A state moves one step at a time under one of 7 hidden systems, and each row is a state written as 18 numbers. Each run below is a few steps of one system.
trace 1, Gutav (9 x 18):
[[  1  -4   5 -18 -19 -11 -11  -4  -4  -9   0 -12  -1   8 -22   8  21   0]
 [ -2   0  -9   4  21 -17   7  -9   9   4 -24   2 -17   6  -2  16  -8   1]
 [-17 -13  -9  -1 -21   4  -4   2  12  11   8  -5   9 -19   4  15 -14  -3]
 [ 12  -1  -6  -2 -11  -2   3   5   0 -26   1 -12  -9  -3 -24  11  21   2]
 [  4   7 -11  13  19  -2  19   7   3  -2 -14   8  -8  -4  -2  10 -26  -8]
 [ -7  -7   5  -4 -24  15   7  10  -3  -8  15  -8  14 -19   6   0 -20   3]
 [ 12  14   9  -2   6  11  20   5  -5 -23   3 -13  -9   8 -17 -10  15   5]
 [ -5  12  10   5  20   2  22   7  -2  17   0   7   4  12   6  -7 -28 -10]
 [ -7  -2  25 -20 -26   4   2  -5  -7   5  15  -8  18   3   3 -14  -3   9]]
trace 2, bivu:
[[ 15   5  -8  -8  -3  -6   8   4  12 -36   1  -1  -7  -8   5 -20  17  13]
 [ 22  23   0   4  -6   6 -23  -5  -1   5 -12  13  -5 -13 -10 -17  17  -1]
 [  5   2  -3  11   3  30  -3   8  -8 -19  10  -5  -2  -8  10 -19  17   6]
 [  5  13   2 -18  -9   2 -19   7  14  -3  12  -1   6  -4   4 -25  19  -6]
 [  6  -6   8   3 -18   9 -18  -8 -19  -1   8  11  11  -4  12 -17  16   9]
 [ -5   1   6   2   5  10   1  -9  12  13  19   1   5   4  21 -22  21  10]
 [-19  -7   6 -14  -9  10 -22 -17  -2  15   0 -11   7   4   9 -11  15   5]
 [-13 -21   2  -7  -1 -10  -1 -21  -1  -1   3  -4   1  13  19  -6  20  20]
 [-11  -7  -2   0  10 -10 -13 -25  10  23 -13   1  -9   9   8   3  19  11]]
trace 3, rak, 9 rows:
[[ 26   2   8  10  -4 -20  -2   8 -10   4  17  23   3  13 -14   7  21 -11]
 [ -7  13  -9   0  -3  -3  22  -8 -13   3   0  17  21   8   4 -24 -23 -17]
 [  0   6  32  -4  -6   9  12 -20  -9  12   6  -8   2  11   0 -17  15  23]
 [ -2  12   0 -12  20  -4  -2   7   0   1   9  -6  -2  32 -15  -9  23 -21]
 [-31   3 -16  -7 -14  17  -3 -13   4  19   6 -11  17   1  -5 -11   2 -18]
 [-19 -20  -8  -7  -1   9  -3 -18  -3 -18  -3 -24  -7   7   6  -2  28  18]
 [ -9   2 -24  -4  23   5 -11  13  35  -2   0 -14 -15  -4   9   1  16  -7]
 [-15 -25 -17   6 -14  10 -20  13  10   2  16  -3   7 -23  18  18  -3  -3]
 [ 11 -21 -16  -3 -11 -22  -3   3  10 -33  -5   6  -7 -21  19   6   0  20]]
trace 4, bivu:
[[ -5 -19  22 -14 -13 -28  26   0  16   2   9 -11  -1   0   1  25 -19  21]
 [  2   8  24   0  10 -15  14 -15  -7  24 -30   7  -8   5  -5  15 -36  13]
 [-15  -1 -11   7   8   8  34  -7  11  -9 -24 -17 -13 -16  -3  18 -35  13]
 [ 10  19   2 -17  -4 -18  21   1  13 -18 -27 -18 -17  -2 -39  17 -16   1]
 [ 25  18 -10  11  10  -8  17   3 -20 -33 -36  13 -12  -6 -19   1 -25  -4]
 [ 23  31 -29  19   4  13  21  18  18 -23  -7   5 -11 -27 -24  -2  -8 -16]
 [ 29  33   1  -2 -12  20  -2  32 -15 -30   4  -2   1  -9 -38 -10   0 -26]
 [ 28  24  -8   4 -10  10   6  30 -14 -33  20  25  21 -10   4 -38  -8 -23]
 [ 17  28  -5  11 -36  25   1  13   1   8  36  20  29 -24  -8 -34   8 -22]]
trace 5, rak (9 x 18):
[[  4  16  -9 -12   5 -16   8   5  22  -3 -15   1  -5  -6  -6  -2 -17  -7]
 [ -3 -11  10  18  -4   6  -2  -7 -11  24   1   5   1  -3   0  19  -6   6]
 [  4   0   6 -14   2 -12  14   9  -5 -24  -7  -8  -3   8  -9   5 -13   3]
 [  7  15  -1  12  -1   2   6  -8   9  23  -6   6  -5  -7 -16   7   1  -3]
 [ -5  -9   6   7   3  11  12   6 -24  -8   4  -5   4  10  -6  10 -12  -4]
 [  9  18   2  -5  -8   2  14  -3  10  -7  -6  -9  -5  -7 -20  -5   3   3]
 [  2   1  -7  22  10  16   4  -1 -12   7   4   3  -3   5  -9   7  10 -10]
 [ -4   6  -1  -4  -7  20  11   9  -5 -18   6 -12   6  -6  -4 -11  -9  -4]
 [ 12   7  -4  12  -6  11  -2  -5   1  -4   3   0  -6  -9  -9  -5  26   5]]
trace 6, Gutav:
[[ -4 -12   4   1  -9  -7  10 -24 -38 -12 -19   0   4  18 -15   5  -2   5]
 [-21  -7 -20   2   8  -7  29 -22  21   4   1  -3   3   4  17 -11  -1   8]
 [-18   2 -19  -2 -20  12  -3 -11  -9   9   7  -6  17   5 -21  -2  10 -24]
 [ -3 -12 -15 -11   6 -27   8  -6 -13 -27  -9   3   1  23  -2   1   4  -7]
 [-23   3 -27  -6   2   4  -1 -17   7   1 -22  -4   4  -8   9 -12 -17  -5]
 [-24 -18 -16  -9  -6  14  -9   5  -8 -16  10 -21   6   9  -2   5  12 -11]
 [ -2  11 -19 -19  16 -13  -3  11  11 -20 -12  -6  -5  12  -7  -7   0 -18]
 [-20  -5  -4 -15   6   9 -17   8  -8  -4 -19 -12   2  -3   7   5 -31  -9]
 [-13  -7   3 -24   2   7  -9  15  15 -19   4 -30  -8  -1   5   1   6   6]]
trace 7, guv:
[[ 26  16  27  10   4  11  17   6 -18 -11 -18  -6 -18  -4 -28  16 -12  12]
 [ 18   6 -21  21  30 -10  27  17   9 -22  -7  18 -13  -3   9   2 -15  -5]
 [ 29  31   3  14  -8  11  10  11  17   1 -12   3 -15 -34 -22   5 -11   4]
 [ 28  16  -8  28  15  21  17  22 -12 -28  11  10  -7  -5  -7 -10   8  -8]
 [ 28  24 -19  22  -7   5  -1   8  14   0  -1  31   3 -35   6 -18  -6  -7]
 [ 15  14 -10  24 -15  44  -1   8  -7 -16  13  -1   1 -30  -4 -19  15   1]
 [ 14   6 -28  31  -5  17 -14   2  -3   5  22  29  11 -14  13 -22  28 -16]
 [  1   3 -21  13 -32  30 -36 -10 -15   1   0  13  16 -31   5 -22  12  -6]
 [-11 -23 -30  15 -20  23 -29 -10 -10  -5  21   2  11 -11  16 -11  43  -1]]
trace 8, mas (9 x 18):
[[  5  20  19  -8  14   0  -2   1   8  17 -13  -3  -9   6  -9  -3  -7   0]
 [ -5   1  -4   4  -5  19  -5  13  -8  -5  -7  -6   1 -16  -5   9 -22  -7]
 [ 18   5   5   5  -2 -14  12  -3   6  -7 -14   3 -14  -8 -13  13  -4  13]
 [ 17  13  18   9   5  12 -11  16  -3  15   5   9  -3  -6  -3   2  -5  -3]
 [ 11   4 -15   6  -6  -1   4  21   5 -18   6   5   1 -13  -9   8 -10 -14]
 [ 26  10  10   3 -17  -9   2   0   2  -5   6  13  -1 -10  -9  -7  12   9]
 [ 14   8   0  15   4   9   4  15 -13   1  19  16   9   5   0 -10   3 -16]
 [  6  11 -24   4  -8   1   9   1  14 -15  11   4   5  -8  -7 -15  15 -11]
 [  7   4   6   4 -14   6   6 -12 -13  -2  13   2   7   9 -12 -14  30   2]]
trace 9, guv (9 x 18):
[[ 31  30  -8  30  -6  19   1  -3   4   6   0  27  -1 -29   0 -27   9   2]
 [  7  13 -25  27  -3  46 -11  14  -8 -12  11   6   6 -29   7 -23   6 -14]
 [ 16  -2 -20  31 -23  21 -25   5  -2   8  28  25  12 -29   9 -10  28  -7]
 [  0  -4 -21  23 -24  30 -31 -22 -29   1   0  17  14 -17   8 -25  27  -1]
 [-21 -22 -44  12 -18  19 -42 -15  -2   3   7   4  12 -16  18  -8  33  -9]
 [-13 -21 -16  -4 -30   7 -58 -21 -14  13   3  -2  10  -1  -3   1  50  -5]
 [-25 -33 -22 -22 -13  -9 -56 -24 -22  -9 -10  -3  10  18  17 -10  39  -3]
 [-32 -29  -9 -43 -12 -21 -57 -23  14   5 -12 -21   1  11  15   0  35   9]
 [-28 -23  22 -52   8 -20 -49 -12  -2   7  -8 -30  -5  42   6   1  37   9]]
trace 10, Sebef:
[[ 31  17 -16  15 -18  -6  12  -3   8 -16  11  25   4 -18  -2 -25  23   3]
 [ 30  27  20  -5  -5  -1  19  10 -10 -21  18   8   6  13 -14 -33  19  -2]
 [  4  25  21 -15 -20  16  16  11   1  -1  27   3  26  -3   8 -44 -11  -4]
 [-15   5  22 -25 -31  17  10 -19   4   0  21 -23  17   2   1 -34  19  19]
 [-25   4  43 -31   8  23  -5  -3  -1  18  10 -36   3  23   7 -19   7  14]
 [-49 -14  10 -16   3  32 -24  -6   6  39  11 -30  12   6  20  -1  -5  -4]
 [-37 -40   0 -10   5   7 -41 -11   6  24   1 -28  -9  10  14  31  26  10]
 [-19 -31  -6   6  45  -6 -49   4  -3  25 -17   0 -19  20  26  32   8  -7]
 [-13 -31 -55  24  31 -17 -35   7   9   9  -7  22  -7   2  23  32   9 -28]]
trace 11, makob (9 x 18):
[[  1  -6  41 -25  -6 -23  14  -8   2   5   6 -17  -7  22 -10  10   9  24]
 [-16  -7   4  -8  11 -14 -26   2 -10  33 -16  10   6  14   3  20 -28 -21]
 [-12 -22   1  12 -35  -3  26 -13  -2  11  11  -6   9 -14 -16  34 -14   9]
 [ 15   6  22 -12   6 -35   1 -16   7  11 -25  -3 -22  15 -24  22   9  16]
 [-11 -18 -27  19  13 -10 -11   1 -17  11 -18  12  -2   7  -9  37 -18 -25]
 [ 15  -3 -17  16 -29 -20  33  -6  12  -8  10   5  -2 -15 -32  27   7   1]
 [ 36  10   4  13  30 -28  -4   1  -3  -1 -17  21 -25  17 -14  14  20   1]
 [  0  -7 -41  30  21  -6  19  17  -7  -9   9  22   5   8   0  14 -12 -36]
 [ 33  23   0  22  -7  -3  39  12  18  -5  31  12  -2  -7 -25  -5  22  -4]]
trace 12, Sebef, 9 rows:
[[ 16   2  10   4  -4  -9   3 -14 -16  -8 -10  13  -2   3   0 -10   8  15]
 [  3  14   1   6  14  10  24   9  10  -1  11   1   1   3   4 -15  -5  -5]
 [ -1  10   2  -9 -26  -1   1  -2   4   7  10  -2  12  -4 -17  -5   5  -8]
 [  1  -7  25  -7  -5   4   4  -1 -18  -6   5  -6   3   9   5  -4  -1  15]
 [-12   7   5  -2   8  13   5  -5  15  18   2  -6   0  -3  15 -12  -6   7]
 [-16  -5  -3  -2  -6   8  -6  -8   1  12   6 -15   2   8 -13   9  17  -6]
 [ -3 -14  17  -4   7  -2 -18  12  -7   9   4  -3  -1   7  10  15  -3   2]
 [-10 -11 -15  12   9   2 -12 -10   4  15  -5   9  -1  -5  19   2   2   2]
 [  2  -9 -16   7  11 -12  -4   0   7  -3   2   1 -10  10  -4  14  24  -6]]
trace 13, makob (9 x 18):
[[ 17   7   8  -9   8 -16  13 -16  10 -28 -27  -5 -22  -7   6 -13   6  36]
 [-13  -4 -32   5  31  11 -30  14  15   2 -14  -2 -12  -5  16   6   0 -18]
 [  9  -5 -11   2 -29  14  10  22   3 -34  20 -12   4 -27 -11   5   0  -1]
 [ 32  18  18  -9  13 -16  -9   4   8 -13 -17  15 -13  -6  12 -20   0  18]
 [-17 -14 -22  17  29  19  -2  14   4  -1   4   2   0  -3  33   1 -15  -8]
 [  3  13   6 -11 -18  13  20  20  25 -13  25 -21   2 -15 -12  -5   2   1]
 [ 20  19  32  -7  18   8 -19  11 -15   0 -18   6 -10   2   6 -15 -11   8]
 [-28  -6 -20   9   7  20  16  -5  -2   2  -5  -3   9  -9  21  -8 -32  -3]
 [ -2  16  11  -8 -14  20   9  -6  24   6   4 -28  -9 -14 -19  -3  17  16]]
trace 14, mas:
[[ -5 -16  10 -24 -20 -20  -3  14  -9 -11  28   8  26  13  16  -9  -8 -10]
 [ -7  -5  -9  -7  -6 -19  19 -17   3  -6   6  20  20   3  34 -33 -11   8]
 [-23  -3  10  -4   4  15  36 -13  11   7  24 -13  12  10  23 -26   1  14]
 [-34  13   2 -24   2   7  28 -17   1   9  -1 -23  14  22 -11 -20 -14 -11]
 [-31   6  -6  -4  -9  19  13 -39 -13  14 -31 -15   6  -1  -9  -9 -19   7]
 [-20  -2   3  17  17  17  20 -27  -6  24 -28 -19 -17   5 -15  25 -11  12]
 [-13   8   4   2  14  11 -16  -1  13  32 -29 -21 -21  -6 -27  37 -14  -5]
 [  7 -10   4   5 -11  -5 -30   9  -4  10 -27  -5 -16 -22 -23  53 -21  -1]
 [ 33 -10  12  18   2 -27 -24  19   5  11 -14  24 -19 -22  -1  46 -16   9]]

Which system made each run below?
trace 15, 2 rows:
[[ 10  12  13   5  -2   8 -15  28   9  30  24   2   2   1 -25  22   7 -27]
 [ 16 -11  14   5 -13  -7   2   2 -43 -24   0  22  14   4  11  -9 -17   4]]

guv
trace 16, 2 rows:
[[ -9  14   8   6  -2  20   5  -2   1  29   3  -4   5  -3 -10   1 -13  -9]
 [  5 -12  20 -11 -11 -15   9   5  -8  -7  18  -2   6  14  -4   7   7   6]]

Gutav
trace 17, 2 rows:
[[  3  18  14  -4  -7  -1  16 -17   6  11 -19  -5  -7  -7 -14  -3 -11  14]
 [ -1  10  11  15   5  23   7   5 -14  15  -6  -2  -1  -5 -13  10 -21  -6]]

mas
trace 18, 2 rows:
[[ -9 -12  -5  -4   2 -26   2 -19  10   8 -25  13  -1 -11  27   3 -31  18]
 [-11 -13  29   0   8   7  13   8  15  22  13 -12  -5  -6  23  14 -21  22]]

mas
trace 19 (2 x 18):
[[ -3  -5  13 -13 -15  -1  11  -4  -5 -18 -12  -7   3 -13   9  -5 -27  20]
 [ -9   1   0  -4   9   1 -13 -10  22  20 -18  -7 -14 -12  12   4  -5  15]]

makob
trace 20, 2 rows:
[[  8  12  12  11  25   6   7  24 -16   7  -8  12  -1   7  -1   8 -38 -19]
 [ -2  15  -2  22  -2  17  45  -6   9  13   2   0   1 -14 -10   2 -25   2]]

makob
trace 21:
[[-23 -19 -16  -3 -26   2 -16 -14   6  16   9 -12   8  -4 -10  18  20  -5]
 [  5 -22  25  -3  20 -13 -21   5 -16   0  -5  -2 -14  18  13  20   7  14]]

Sebef
trace 22, 2 rows:
[[ -5   2 -26  10  -7  15   5  -4  -7 -17   1   6  10 -10   6 -17   0  -9]
 [ 13   7   5 -17  -8  -8  -3   9  12 -22   1 -11  -8  -2 -11  -4  15   7]]

Sebef
trace 23, 2 rows:
[[ 15  11   6  32  41  33   2   8  -5   3  -8  -4 -27  -1   2   2  14   9]
 [  8   2  15   3   0   0   0  33  12  22  37  19  17  -6  23  -3 -20 -15]]

Gutav
trace 24 (2 x 18):
[[ 17   5 -27  -1 -16  -3  -7 -13  12 -37  -2   7  -5 -20  10 -33  37  16]
 [  3  29 -18 -10   2  20 -32  -3  22   2   1  -4  -2  -6  -3 -40  42 -12]]

guv
trace 25:
[[-27  -7 -14  -6   4  16   0 -18  15   0  -6 -18  -3  -6  20 -14   7  15]
 [ -9  -2   5  -3   6   5 -21   7   8  29  14  -7   0  14  -9  13  21 -15]]

guv
trace 26 (2 x 18):
[[-16 -31 -14   5 -11   1  -6 -25  -9  -2  25   4  14  12  26 -16  43  12]
 [-15  -4 -16 -21  24 -10   0   5  35 -14  14  -6   1  10  38 -32  16   1]]

rak
trace 27 (2 x 18):
[[  2  -8 -16  -4 -11  -7 -13  19  21  -8  21   7   7 -17  16  -2   3  -8]
 [ 10   1  -2  -9  -3 -15 -16 -17 -14 -13 -14  10  -1  12   1 -17  25   6]]

Sebef
trace 28, 2 rows:
[[ -4   7   6  -9  -9  19 -34  18  -1  20  11 -13   4   1 -21  11  13 -23]
 [ -1 -27   8   7  -7  14 -33   7 -24  -2   8   5   4  -8  26   8   4  10]]

Sebef
trace 29 (2 x 18):
[[ -2  17   7   7  -7  23 -30   0  15  40 -13  -6  -8 -24 -14  13  -3  -3]
 [  3 -23   1  31  -3  30 -14   2 -30  -1   7  -6  -8  -5  -6  27  20   6]]

Sebef
trace 30 (2 x 18):
[[  1 -13 -20   0  -4  -5 -26   4 -16 -19 -16  17   6 -13  21  -4 -16  -5]
 [  0 -12  -4   3 -14   7 -10 -12  19  -2   2 -13 -13 -21   3   9  28  25]]

guv
